rotation ticks, each row followed by its count of ticks
The counts run from 0 to 1034.
[  4  -4 -23  11 -28  20 -21  -7   0 -19  24 -15  -6  26  -9 -11 -23 -12
  -6  -1 -54  14 -23 -19 -24   8   3  -5   4  -1 -11   4   8  24  26 -20
 -12   4 -13 -20 -18  -3 -15   2 -15   2 -12  -1   0 -36 -15  -3 -16   7
  -1  -2  -4  10   5   3 -20  14  -1   6 -30  13 -16 -19  13  40 -37   1] : 998
[ -9 -31 -30  36  -5  17  13  29  27  24   3 -18  -2 -14  16   0 -12 -27
  16   7 -21  10 -16 -10 -23  10 -25  18  11 -13  -3   5  -4  -2  13 -12
  33 -37   0  -5 -27   6  29   7   0   3 -16   5  13 -29 -30   7 -31  20
   7   6  11   2   9 -14  -4 -11  14  -3 -38  27 -17 -12  -1  30 -14  11] : 265
[ -5 -14 -11 -11  25 -18  -5  -5  -6  -1  -8  -3 -35  11   6  14   7  30
  -6   1  27 -47   6  14  18 -16  -3   7   5   1  12 -10 -17 -17 -19  23
 -39  -5  12 -20  16   4   6 -11 -28   3   7   5 -12  43  19  19  21  -4
  -9  13 -24 -11 -17  -6   2   3  -1 -10   1 -17  32  13   4 -27  29   4] : 526
[ -8 -12 -11  13  11 -15 -15  13  -3 -33   4  18 -14 -10 -22   2  32  25
  17 -16   5 -17  30  10  16 -13  20 -17 -10  15  20  12  -5 -22  -8  39
 -23   9  21 -10  14   1  16  14  -4  13 -17  19   2  35  15  14  17  -2
 -16   9 -17  -5 -19 -14  12 -49  -2 -32   9   8   3  36  -9 -14  19   7] : 906
[  5  -9  -6  32 -20  28 -12  39   2 -19  36  -6  20   5 -15  -7   7 -21
   0   2 -26  32  21   7 -30   3 -10   5 -14  -6  21  24  15  -7  16   2
  12  -1  26 -18  -1   4   9  36  15  -6   6 -12  16  18 -11   8 -29  34
  -5  -6  19  14  18  35  12 -21  12 -13 -15  11 -18  19  -8  28   1  28] : 102
[  6  14  15 -26 -26   2 -22 -20 -18 -58  17  15  10  21 -23  10   5  20
 -25   5 -21  30   6  20   0   5  22 -39 -17   8  15  11  16   3   8  11
 -30  34  -2   8   9 -23 -23   4   3  10  32   2  -1  -4   8 -12   6 -17
  -6 -14  -7   1   8  18  -4   7  13  -4  15 -24 -13   6   9  -9 -22 -13] : 625
[-13  -3   6 -20 -35   9   2   6 -38 -43   6  -5  14  22 -17  10 -21   7
 -23  10 -18  44   9  22 -13   5  -1 -12 -14   2  16  25   0  -1 -10   7
  -6   0 -12  21   8  -6  22   4   3  -2  22  12   8  -7  10   9 -29  25
  17 -23   9   5  14  18   3  11  23  -5  30 -38 -18  -3  13 -20 -19  18] : 416
[ -7  36 -11 -24  -1 -12 -25 -22   7 -40  11  21 -30  39 -24  13  24  -3
  -4  -7  -4  11   5  -5  28 -20  21 -19  29  -1 -15   2 -17  26  17  13
 -13  44   0 -11   0 -13 -32   5 -20  18  13   2 -26   8  12   6  27 -17
 -16   8   1  -8 -15   0 -17   2 -22 -14  12 -15  10  29   3 -23   8  11] : 622
[  4 -16 -25   9  29  -1   1  12  -4 -19   4   0  -9 -30  12 -17   6  26
  20 -10  17  14  29   6  13 -36 -24   2 -10   5  17  31  -6 -32 -15  17
 -24   1  27   6  17  -1   8   9 -13   8 -13  10  13  13  -8  28  22  11
  -3   5   6 -17  14  -4   9 -37   8 -25 -17 -15  11  47 -17  -5  30   6] : 734
[ -5   5 -28  20 -27   9   0  18  -6 -44   4  31   5 -10 -24  13   8 -21
  14 -19 -22  41  39 -15   4  -3  -7 -13   7   9   5  24   4  11  19  12
  29   9  10  -3  -4   1   8  15  20  24 -16   5  16   0  -6   2  -5  25
   0   9  -5  -2  18   3  -7 -40  -9 -27  -6   3 -22  41  -1  -1  -7  19] : 170
[ 21  13  16  10 -28  20 -18 -11 -32 -24  28  -2  24  -7  11 -42 -33  20
 -21  -2  -4  33   5   1 -22  -4 -16  -4 -26  15  16  15  32 -16   9 -14
 -38   3   5 -13  18   1 -16   7  -5 -15  -4   0  24   7 -13   7  14   7
  14 -24 -11  26  24  25  -9   3   3   0  -2 -15  -7  -5   4  28  -6  -1] : 664
[ -8  25  14  -6   7 -30   2  -5 -14 -17 -22  25   7 -17  -5   3  16  17
   3 -15  45   5  35   9  32  -6   0 -10   8  11   4   5   1 -11 -17  20
   3   5   2  16  28   0  18   5   2  11   2  18  -1  37  14  12  28  -9
  -2   1 -14  -7  -9 -18   3 -36   2 -22  39 -21  11  31  -3 -39  24   9] : 630
[-20  -9  -9  -1   8 -14  22   6  -9   9 -35   6  17 -44  -3  10  -3  -6
  32  -5  -1   7   3 -11  -1   8   4 -20  -5  17  -6   4   2  -3 -19  15
  29 -15 -22  46  -3   6  28 -13  26  14 -25  25  19 -23   1 -12 -10   3
   7   6  10   1  14 -36  11 -26   5 -18  14  -4 -22   7 -14 -13 -13  -9] : 294
[  3   3  22  20 -18   2  -1  -9  -2   2  -9  11  39 -41   4 -18  -3  -5
  20 -19 -14  24   2 -14  -6  23   9 -21 -18  21  -6  -7  34   5  -4 -20
  21  -2 -14  34   3   4   5  10  18   8 -30  12  17 -24 -14 -24  -2  -5
   3 -12  -7  16   2 -24  -2 -33  -1  -4  -5  41 -25  -7  -1  29 -23 -27] : 503
[ -2 -20  -6 -25   4  15  20  24  -4 -11   2 -22 -46  52 -19  20   3   3
 -13  16 -23  -8 -16   4  17 -12  -7   6   2 -17  -1   1 -17  19 -11  -5
  -2  16  28 -13 -14  -2 -15  -9 -25  -1  28 -32 -21   2   8  24 -17  15
   2   3  19 -17  -4  21  -3  46  -9  27  -8 -30   0  -8   7 -18   0  11] : 862
[ -3   6  14 -23  -1  -1   1   4  20 -15   9  -4 -18  51 -29  31  41  10
 -17  15  -2   5 -14  29  24   3  19 -17   5 -18   5  -3 -16  17  -2   9
  -3  34  18  -8  -5 -16 -13  12 -14   1  50 -20 -32   8  18   9  -7 -16
  -5  -5  17 -19 -20  20   6  19  10  16  11 -16   6   2   3 -17   6   3] : 690
[ -3  -9  28 -21 -24  10  23  -7  -7  -9 -26 -11 -14  22  -7  12 -11   4
 -10   4 -18  26 -21   0  24  20 -10 -23  -2  -8  -8 -13  11  25 -13 -24
  17  18  10  23 -20  -9 -16 -14 -16   2  21 -19 -16 -41   0  -3 -18  -9
  13 -10   2 -20   7   3 -17  27  -1  36  -3 -18 -23 -26  22 -18 -26 -32] : 128
[ -8  36 -10 -10   2  -9  12  -5  22  19  -6  -1 -18  17   6  -2  -9 -39
   0  -5   8  17  -3 -25  16  -9 -24  27  48 -11 -31   0 -28  24  22 -13
  45   1 -17  -5 -21  16  -2  -8  -6   3  -4  -3  -8 -12  -3   3   4  13
  12   0  23  -6 -11 -12 -15  19 -19   8   5  -7   7   2  -2  -4  10  36] : 545
[  5 -10  -6   9   1   3   3  11 -15 -14 -15   6  27 -49  22  -6 -16  16
  17  -2  21  38  30  17   0  -7 -25 -18 -22  16  20  33  13 -37  -3   3
 -12 -13   7  23  14 -12  12  10  12  13  -8   8  28 -14 -10   5   5  -4
  10  -6   1 -14  32   0   6 -36  22 -19 -15 -23 -12  20  -5  -5  11 -14] : 7
[ -8   1 -31 -11   9 -18 -11  -1 -14  -6  10  -6 -35  33  -3   7  -6   9
  -8   0  15 -19  10   1   5 -24  -5  28  17  -8   5   8 -35 -15   5  27
 -29 -10   0 -30   7   7  19  -2 -20  -3  -5  15  -6  35  12  32  14  17
   0   6 -11   1 -18  -9  -4   0  -4 -14  14 -25  18  14   1 -25  19  47] : 869
[  1  13  -2 -32  23 -25   8 -28 -25  -9 -21  16 -21 -13  13   6 -18  25
  -2  -1  28 -34  13  -2  31 -12  -7 -13   5   9   0 -13   0  -6   3  14
 -30   3  -2  -9  12  -8 -19 -31  -5  10  -2  -3 -12  11  11  -6  35 -26
  -1  15 -30 -11  13 -12 -13  12 -17  -4  11 -28  21  10   8 -37  12 -22] : 460
[-13  -9  26 -33  25  -3  32  -9  -4  13 -23 -15 -19   6 -17  -2   5  -1
  13  -1  -9 -28 -22 -26  17  -9  19   1  -7   3 -19 -27   2  31 -34  -4
  19  25  10  27  -2  13 -26 -36  -3   2  -2 -19 -29  -8  14  -7   3   2
  -4  11  19   3 -11 -16  12  31 -31  20  14  -7  -6 -10  -8 -15   6 -26] : 575
[ -7   3   3 -17   7  -6  -3   1  35 -12  -2   5 -30  42 -23  29  47   6
  -3   4  10  -2 -10  20  29  -4  17  -9  19 -21  -4  -4 -27  14  -3   6
   4  25  19   0 -14 -16 -11  17 -15  12  36 -14 -33   5  17  12   2 -12
 -11   7  16 -27 -29   4   2   8  -1   5   6 -10  15   4   2 -28  16   7] : 689
[ -5  -8 -33  12  32   3  -2  15  34  26   5 -15  -6 -26  15 -20  12 -16
  39  -6  -9  11 -12 -28 -12 -22  -3  24   7  -4 -22  16 -21   6   1  -5
  28 -12   0  11 -12  15   4   4  -7   5 -38   7  11 -26 -23   9   9   8
  -3   9  33  -7  -9 -32   7 -17 -12 -11 -27  21  -1  11 -23  38  11   7] : 610
[  0   1  -5 -30  20 -20  17 -17 -21  -5 -14  10 -17  10  23  28 -15  17
 -22  19  39 -24  15  22  28 -12 -20  -3  10 -11   7   1  -8 -13   6  20
 -26   1  -1  -8   4 -17  -4 -22  -1   5  22  -9  -6  11  28   3  16  -8
   3   7 -11 -22  19  19  -5  26   7   0  10 -49  24   1   7 -49  19  -6] : 804
[  3 -23  27 -14   0   6  -3 -10 -40 -12  -3  -9  19 -11  -6 -10  -5  39
  -6  -1 -15 -10  -4  12  -4  11  24 -26 -43  20  25  -9  29 -24 -30   3
 -44   1   1  15  20  -4  -2  -6   2 -10   4  12   3   7  11 -11   1 -15
  -1  -7 -21  16   3  -5  14   4  11   6  19  -6 -18 -19  -1  -4 -15 -34] : 912
[  4  11 -19  12 -20   8 -23   3 -28 -41  20  30  24 -26  -4  -7 -12  -3
  -6  -7 -17  18  29  -7 -23   1   5 -19 -14  24  20  20  24 -15  23  20
 -22   0 -11  -9  14 -10   1   3  32   9 -20  12  34  13  -4 -17  -1  10
  -4   1 -21  23  31  17  -4 -27   5 -35  -2   4 -10  28  -2  13  -8   3] : 837
[ 10   2  -4  -1 -36  10 -10 -15   7 -33  -2   9   1  14 -12  17  -2  -6
  -6   1 -33  50  -7  -1   5  20   1 -33  -1  -9  -6  13  11  24  31 -21
   3  13 -10   4 -25 -25 -15   7 -16  14  13 -12 -10 -47 -16 -10 -13 -22
  -5  -1  -5 -16  18   0 -25   5   9   9 -36   2 -18  -8  19  14 -35 -20] : 339
[  7   4   4 -32  19 -22  10 -32 -22  -1 -23   8 -16 -12  16  12 -24  26
  -9   6  12 -30   3   4  31  -5   1 -15  -7   6  -6 -17  10  -3  -4   4
 -37  12 -10   2  10 -12 -25 -33   1   4   4  -2  -7   0  13 -14  22 -27
  -3  11 -28  -4  19   2 -17  19  -8   4   4 -26  13  -8  13 -24  -3 -45] : 461
[ 12  13  29   1  16   4  -2  -5  -4  18  18  -4 -15  22   7 -15  -2  12
 -20   7  29 -30   9  14   0 -14  -6  32   3 -12   7 -10   1 -14 -12  -4
 -21   8  22 -41  20  11 -14  -1 -14 -22  15 -16  -8  57   8  14  21   8
   0  -4  -4   9 -16  26   8  20 -18  11  13 -10  28   2  -1  -4  28  17] : 317
[  3  22   0  20 -12 -13   1 -17  26  26 -12  18 -20   9   6   6   5 -31
   5 -19   1 -23  -5 -22  23  13 -10  14  49  -5 -32 -26  -1  27  25 -20
  34  -2   1 -23 -24   7 -11  -1  -7  10 -15  -9 -17   8  -4  -9  11  -8
  -7  12 -21  -2 -16 -18 -16   4 -31   8 -20  31  15  -5  17   6  -2   5] : 717
[  5   8  11   3  20  -1  -2 -23  25  18 -13  -6 -28   4  -3 -19  23  -1
  22 -24   0 -29 -18 -28  23 -11  13   9  19   8 -23 -30  -1  29 -14 -23
   6  23  18  -8  -3  12 -31 -12 -25   1 -22  -7 -26  -1  -6   1  39 -17
 -14   9  -3  -4 -30 -30  -8   1 -40   8 -14  33   9   4 -12   7   5 -15] : 784
[-12  13   4  -3  25 -22  14  -9 -15  41 -11   8   1 -10  14 -15 -13 -15
   2  -4  27 -47   9 -23  -2 -13   3  37  18  17 -17 -22 -13   0  -5  19
  18 -14 -23  -8  11  22   7 -27  21  -7 -23  13   2  35  12 -14  19  11
   5  10  -5  25 -10 -20  14   8 -30  -7  28   3  18 -11 -14 -16  17  12] : 707
